One turn moves every row onto another: examples first, then more rows asked:
q282: | -12 | -37 |  -4 | -31 |  -6 |  18 |   7 |  17 | -11 |   2 | -31 | -20 |  20 |  -4 | -27 | -22 | -26 |  37 |  -4 |
q670: | -14 |  -2 |  -5 |   6 |  22 |   0 |   5 | -12 | -30 |  -1 |  25 |  10 | -21 | -34 |   0 |  20 |  19 |  -2 | -28 |
q620: | -13 | -28 | -15 | -16 |   0 |  31 | -15 |  35 |  -6 |   2 |   2 |  24 |  32 |  13 | -13 |  18 |  20 |  -5 | -12 |
q966: | -17 |  -1 | -14 |   3 |  26 |  -8 |  10 | -10 | -45 |  -7 |  25 |   3 | -22 |  -8 |  -3 |  21 |  24 |  26 | -18 |
q729: |  -3 | -11 |  10 | -52 | -21 | -12 |  -6 |  14 | -16 |  13 |   3 |  21 |   6 |  22 |  -3 | -18 |   8 |  46 | -16 |
q868: | -15 |  -8 |   1 |  15 |  26 |   3 |  18 |   6 | -30 |   3 |  13 |  -4 | -17 | -62 | -10 |  16 |  -3 |   1 | -11 |
q486: | -27 |  -6 |   2 | -57 |  -3 |   1 | -17 |  46 | -49 |  -6 |   6 | -13 |  22 | -21 | -18 |  -9 |  22 |  24 |   8 |
q595: |  -7 | -19 |   9 | -53 |   2 | -13 |   2 |  51 | -51 |  -1 | -14 |   5 |  20 | -17 |  11 |  -4 |  17 |  35 |   8 |
q821: |  -2 | -34 | -10 | -16 |  -2 |   9 |   1 |  42 |   4 |   3 |   5 |  31 |  32 |  13 | -32 |   0 |  10 |   9 | -13 |
q120: | -11 | -10 |  -7 |  -2 |   5 |  34 |  -3 | -13 | -15 |  -9 |  24 |  18 | -15 | -10 |  25 | -25 |  17 | -11 | -17 |
q72: |  -8 |   5 |  17 |  10 |  16 |   7 |  17 |  15 | -30 |  24 |  33 |  -3 | -30 | -33 |   8 | -18 | -11 |  30 |  10 |
q569: | -19 | -11 |  14 | -44 | -24 |  -9 | -13 |   8 | -12 |  30 |  13 |  14 |  21 |  12 |   6 | -30 |  10 |  27 | -11 |
q513: |  -7 |   2 |  17 |   2 |  14 |  11 |  12 |  -6 | -26 |   9 |  17 |  -8 | -37 | -53 |   7 |  -8 | -14 |  15 |  -6 |
q685: | -22 |  -8 |   4 | -50 |  -3 |   4 | -13 |  53 | -49 |   0 |  -7 |  -5 |  25 | -31 | -15 |  19 |  18 |  22 |   5 |
q341: | -28 |  -4 | -19 |  16 |  21 |  17 |   8 |   0 | -32 | -17 |   0 |  -5 | -12 | -49 | -11 |   5 |  22 |  -5 | -12 |
q138: |   7 | -46 |   8 | -24 |  -4 |  13 |  17 |  31 |  -7 |   3 | -37 |   6 |  21 |   2 |   4 | -19 | -18 |  31 |   5 |
q642: | -11 | -13 |  15 |  -4 |   1 |  17 |  18 |  -4 | -17 |  26 |   6 |   3 | -12 | -45 |  26 | -41 | -20 |  15 |  -5 |
q979: |   0 | -44 | -14 | -19 |  11 |  20 |   2 |  48 | -16 | -14 | -16 |  21 |  31 |   9 |  -3 |   5 |  16 |   4 |   0 |
q949: | -10 |  -9 |  22 | -41 | -30 |   6 | -15 |   6 |  -3 |  23 |   2 |  19 |  10 |  15 |  21 | -16 |   6 |  27 | -10 |
q194: |   2 | -30 |   2 | -37 | -12 |  16 |   7 |  33 |  -8 | -18 | -25 |  -5 |   5 |  -4 | -32 | -18 | -22 |  40 |   9 |
q997: | -23 |  12 |  -8 |  11 |  12 |  22 |  -3 |  -5 | -25 |  10 |  27 |   9 | -24 | -27 |  14 | -13 |  30 |  -3 | -22 |
q385: | -25 | -15 | -26 |  -7 |  24 |  11 |   5 |   0 | -50 | -20 |  10 |   6 |   3 | -32 |  -2 |  13 |  33 |  -7 | -25 |
q625: | -14 | -14 |  11 | -47 | -22 | -14 | -15 |   9 | -11 |  18 |  25 |  35 |   8 |   6 |  -3 | -24 |  14 |  36 | -10 |
q985: | -15 | -34 | -16 | -14 |   5 |  33 | -11 |  42 |  -3 |   2 |   9 |  11 |  34 |  13 | -26 |  -9 |  11 |  -4 |  -9 |
q721: |  -2 | -42 |  -4 | -29 |  -3 |  21 |   8 |  20 |  -4 |   3 | -18 |   2 |   4 |  -6 | -34 | -22 | -32 |  48 |  -2 |
q726: | -24 | -20 |  -5 |  -3 |  18 |  -4 |  28 |   7 | -51 |  11 | -10 | -13 |  10 | -67 |  -4 |  -4 |  -7 |  19 | -12 |
q858: |  -1 | -21 |  14 | -45 | -11 |  -4 |  -8 |  30 | -22 |  11 |   2 |  27 |  15 |  17 |  33 | -19 |  23 |  23 |  -2 |
q499: |  -7 |  -7 |   2 |  12 |   7 |  17 |   8 | -14 |  -4 | -28 |  24 |   8 | -34 | -11 |   1 | -13 |   2 |   6 |  11 |
q962: |  -6 |  -6 |   5 |   9 |  11 |  16 |   7 | -26 |  -9 |  -6 |  17 |   6 | -36 | -27 |   9 |  -1 |  -1 |   0 | -19 |
q895: | -21 | -11 |   4 | -58 |  -3 | -11 | -14 |  45 | -46 |  -7 |  15 |   9 |   7 | -31 | -28 |  -8 |  15 |  40 |  10 |
q417: | -26 |   5 |  -2 |   4 |  14 |   0 |  16 |  -5 | -42 |  15 |  -4 | -18 | -20 | -56 |   1 | -10 |   3 |  27 | -16 |
q166: |  -7 |  -4 |   7 | -51 |  -1 |   0 |  -9 |  69 | -38 |   5 |  12 |   9 |  14 | -17 | -23 |  -7 |  18 |  31 |   8 |
q666: |  -8 | -41 | -23 | -16 |  11 |  28 |  -6 |  42 |  -6 |  -2 |  14 |  27 |  20 |   7 | -39 |  -1 |   7 |  12 | -12 |
q265: | -19 | -17 |   0 |  25 |  17 | -17 |  31 |   6 | -23 |   3 |  12 |   2 |   3 | -47 | -20 |  12 |  -4 |  12 |   4 |
q155: |  -4 | -30 |  12 | -32 | -13 |  23 |   6 |  25 | -12 |   8 | -35 | -16 |  14 | -18 | -11 |  -8 | -31 |  41 |   5 |
q140: | -18 |  -6 |   3 |  23 |   0 |  14 |  15 | -18 |  -1 |  16 |   3 |   3 | -19 | -41 |   7 | -25 |  -4 |   5 | -15 |

q966 -> q499
q513 -> q868
And these:
q385 -> q120
q138 -> q595
q666 -> q625
q569 -> q282
q417 -> q341
q821 -> q729
q685 -> q620

One turn moves every row onto another: examples first, then more rows asked:
q408: |  12 |  56 |  14 | -13 |  12 | -12 |  -2 | -17 |  -2 |  18 |  52 |   3 | -19 |  20 |   3 |  11 |  13 |  20 | -16 |   5 | -20 | -10 |
q525: |  30 |  14 |  19 | -16 | -12 |  12 |  21 | -33 | -50 |  29 |  15 |  29 |  -8 | -14 |   6 | -21 |  20 |  50 | -12 |  -1 | -16 | -11 |
q540: |  42 |   0 |  18 |   7 | -10 |   3 |  -3 |   4 | -16 |   1 | -35 | -20 |   6 |  14 |  25 |  21 |   3 |   6 |  11 |  11 | -22 |  14 |
q784: |  24 |   8 |  17 |  41 | -18 | -16 | -13 |  15 | -18 |  35 |  37 |  -9 | -27 |  -3 |   9 |   1 |   3 |  32 | -25 | -15 | -17 |  19 |
q398: | -11 | -10 |  10 | -16 |  -7 | -45 |  10 | -15 | -20 |   9 |  51 | -11 | -27 |  -6 |  16 |  -4 |  22 |   8 |   0 |   0 |  -6 | -15 |
q883: |  15 |  30 |  30 | -12 |  20 |  -6 |  -4 | -22 | -13 |   2 |  11 |  29 |  -4 |   4 |  31 |  31 |  38 |  -7 |  17 | -28 | -35 |   2 |
q356: |   3 |  28 |  10 |   9 | -33 |   2 | -24 | -22 | -13 |  36 |  12 |  -7 |  -4 | -30 |   9 | -28 |  13 |  16 |  49 |  -5 | -19 |  15 |
q804: |  15 |  -2 |  16 | -17 | -22 |   3 | -36 |  -2 |  18 |   4 |  -1 | -24 |  12 |  -2 |  13 |  -2 |  50 |  13 | -23 |   1 |  14 |   1 |
q607: |  13 | -17 |   1 |   3 |  -3 |   6 | -17 | -38 | -16 |  -4 |   2 |  -6 | -33 |  12 |   6 | -41 |  25 |  12 | -22 | -37 |  13 |  -8 |
q334: |  15 |  12 | -43 |  -1 |  -1 | -18 |  -8 |   2 |   4 |   4 |  18 |  25 |   0 |  13 |  -1 |  -8 |  17 |   1 | -18 |   3 |  14 |  10 |
q914: |  29 |  16 |  32 |  17 |   3 | -23 |  -4 |   1 |   5 |  -3 |  21 |  -5 | -23 |  20 |   9 | -16 |  27 |  22 | -22 |  29 |  16 |  10 |
q311: |  37 |   6 | -12 |  -6 |  -5 |  18 | -38 |  -2 |   2 |  44 |   8 |  11 |  18 |   3 |  16 | -26 |  40 |  -4 |  18 |   9 | -22 |  -1 |
q614: |  15 | -11 |  40 | -22 |  19 |  -6 |  18 | -24 | -31 |   4 |  16 |   9 | -20 | -20 |  28 | -33 |  48 |  26 |   8 | -18 | -11 |   7 |
q500: |  20 | -18 | -13 |   9 |   3 |  31 |  23 | -31 | -24 |  19 |   0 |   1 |  -8 |  11 | -11 |  -9 |  19 |  18 |  33 | -30 | -17 |  21 |
q484: |  -6 |   4 |  45 |  -9 | -10 |  -8 |  -7 |  -1 | -25 | -12 | -14 | -14 | -25 |  -8 | -15 | -30 |  12 |  -2 | -20 | -31 |  -6 |  -3 |
q153: |  20 |  28 |  12 | -13 |  28 | -14 | -12 |   9 |  34 |  29 |  11 |  21 |   5 | -13 |   7 |  -1 |   6 |  16 |  19 |  15 | -33 |   4 |
q515: |  14 |   3 |   2 |   6 | -28 | -24 | -27 | -37 | -23 |  16 |  -8 | -15 |  17 |   8 |   7 | -20 |  15 |  48 |  -6 |  29 | -23 |  -2 |
q822: |  51 |  19 |  -5 | -24 |  11 | -18 |  22 |  14 | -21 |  23 |   4 |  14 |   6 | -14 |  -2 |  -6 |   8 |  15 |   1 |  31 |  -3 |  -4 |
q692: |   9 |   4 |   5 | -27 | -35 |   3 | -26 |  -5 |   3 |   9 |  29 |  19 |  -2 |  23 |  24 |  24 |  36 |  39 |   3 |  10 | -30 |   9 |
q806: |  21 |   5 |  22 |  35 | -21 | -14 |  14 | -19 | -11 |  16 |  15 | -44 |  15 |   5 |  17 | -12 |   3 |  12 |  15 | -10 | -38 |   1 |
q296: |  10 | -40 |  11 |  24 |  -4 | -12 |  10 | -14 | -14 |  18 |  -1 |   7 | -13 |  12 |   0 | -49 |  -7 |  14 |  -5 |  -5 | -18 |  -4 |
q818: |   7 | -15 |  -5 |  22 | -41 | -14 | -16 |  18 |  15 |   4 |  21 |   0 |  -7 |  -8 | -13 |   6 |   7 |  23 |  -6 | -26 |  -7 |   4 |
q849: |  -1 |  14 | -13 | -23 |   0 | -19 | -20 | -41 |   9 |  -1 |  -9 |   0 |   1 |   3 |  22 |  16 |  -5 |  12 | -30 |   7 |   2 |  13 |
q86: | -16 |  -1 |  -1 |  16 |  16 |  -9 |  44 |  -4 |   0 |   2 |  28 |  -2 |  -8 |  18 |   6 |  16 |  19 |   0 |   4 |  -8 |  -6 |  -9 |
q41: |  26 | -24 |  50 |  10 |  -8 |   2 | -10 |  11 | -14 |  32 |  23 |  15 | -19 |   1 |   0 |   9 |  33 |  21 | -32 |  11 |   0 |  16 |
q460: |  21 | -31 |   4 |  -2 |   5 | -13 |  22 |  -1 | -10 |  27 |  10 |   8 |  -5 |   4 |  -7 |  21 |  61 |   3 | -15 |  -6 |  10 |  -7 |
q703: |  35 | -14 |  16 |   6 | -25 |  22 |  25 |   6 | -18 |   3 |   5 |  -6 |  -1 |   3 |  43 |   7 |   2 |  31 |  29 |  -4 | -25 |   4 |
q832: |  19 |   4 | -22 |  34 |  -1 |  12 | -17 | -22 | -23 |   8 |  37 | -29 | -13 |   8 |  -8 | -12 |   9 |  37 | -20 | -24 |  -3 |  -3 |
q199: |  16 |  23 |  33 | -37 |  15 | -17 | -14 | -10 |  22 |   9 |   5 |  24 |  11 | -14 | -15 |  -9 |  30 |  19 |  26 | -15 | -24 |  19 |
q860: |  28 |   4 |   8 |  13 | -13 |  14 |  19 | -12 | -49 |  15 |   1 |  17 |   0 | -12 |  28 |   5 |  38 |  42 |  22 | -25 | -29 | -11 |
q740: |   3 |  34 |   8 | -23 | -24 | -13 |   0 | -33 | -32 |  18 |  20 |  38 | -14 |  -5 |   7 | -11 |  15 |  33 | -30 | -19 | -30 |  19 |
q981: | -19 |  26 |  33 |   1 |   2 |  -6 |  25 |   4 |  -7 |  12 |  -3 | -23 | -35 |  14 | -12 |   7 |  -9 |   9 |  -1 | -14 | -15 |  -2 |
q492: |  10 |  37 |  12 |   8 |   3 |  -6 |  -4 | -55 | -14 |  16 |  14 |   3 |   6 |  -7 |  -3 | -26 |  19 |  17 |  54 | -10 |  -8 |   6 |
q382: |  19 |  14 |  12 |  -4 | -41 |  34 |  -5 | -42 |   5 |  23 |  11 |   8 |   3 |  -6 |  15 | -19 |  -6 |  -3 |   6 | -40 | -15 |  21 |
q537: |  14 |   9 |  19 |  -1 | -22 |   3 | -44 |  -4 | -19 |  34 |   4 |   0 |  12 |  -3 |  27 | -45 |  26 |  14 |  32 |  16 | -13 |  18 |
q446: |   6 |  51 |  -8 | -25 |   3 |  -7 |  -3 | -25 | -13 |  14 |  10 |   6 |   6 | -21 |   4 |   3 |   5 |  21 | -42 | -12 |   1 |  25 |
q565: |  35 |  39 |   0 |  24 | -10 |  17 | -13 |   6 |  -7 |  31 |   2 |  25 |  15 | -28 |  31 | -10 |  21 |  11 | -13 | -11 |  10 |   4 |
q574: |  -8 |   9 |  14 |   7 |  43 |  17 |  13 |  -2 | -34 |  34 |   1 |   5 | -40 |  -1 |  -2 | -13 |   6 |  13 |   2 |  -5 |   4 |  15 |
q774: |  10 |  27 |  16 |   8 |  26 | -19 |   1 | -31 | -35 |  -4 | -28 | -13 |   9 |  -9 |  18 | -23 |  26 |  16 |   7 | -12 | -24 |  30 |
q748: |  11 |  -1 |  34 |  37 | -22 |   7 | -31 |   0 |   5 |  28 | -28 |   9 |  -7 |  -2 |  15 |  -3 | -12 |   5 |  -2 |   0 |  -2 |   5 |
q391: |  23 |  16 |   7 | -24 |   1 | -22 |   9 | -45 |  11 |   3 |   9 |  22 |  -1 | -19 | -14 | -34 |  28 |   7 |  39 |  -5 | -14 |  13 |
q735: |   9 | -12 |  10 | -45 | -11 |  -2 |  20 | -26 |   0 |  16 |   5 |  -7 | -11 | -21 |   1 |  -3 | -21 |  27 |  24 |  -3 | -15 |   1 |
q309: |  23 |   9 | -11 | -10 |   8 | -14 | -29 |   4 |  18 |  35 |  27 |   9 |  32 |   9 |  16 |  -2 |  21 |  12 |  21 |   9 | -36 | -14 |
q526: |   4 |  11 |  23 | -25 |   0 | -24 |  -6 |   4 | -35 |  31 |  10 |  31 | -32 | -32 | -21 |   7 |   4 |  25 |   3 | -16 | -25 |  -5 |
q921: |  -3 |  -5 |  33 | -12 | -10 |   6 |   0 |  -5 | -25 |  24 |  24 | -31 | -10 |   1 |  -6 | -12 |  37 |   3 |  -4 | -48 | -42 |   8 |
q746: |  20 |  17 |   8 |  -3 |  -2 |   5 | -17 |  -2 | -16 |  23 |  19 |  15 | -24 |   2 | -36 |  30 |  36 | -13 |  -6 | -22 |  16 |  -1 |
q374: |  30 |   3 |  11 | -12 | -15 |  -9 | -13 | -15 |   8 |  -4 | -13 |  -9 |  18 |  -5 |  29 |  23 |  -4 | -26 | -14 | -12 |  -3 |   3 |
q742: |  22 |  13 |  29 |  41 |  14 |  25 | -14 | -18 |  10 |  18 |   1 | -30 |   0 |   7 |   5 |  -6 |  35 |  27 | -15 | -23 |  -4 | -13 |

q849 -> q525
q382 -> q692
And these:
q309 -> q391
q784 -> q86
q914 -> q574
q408 -> q500

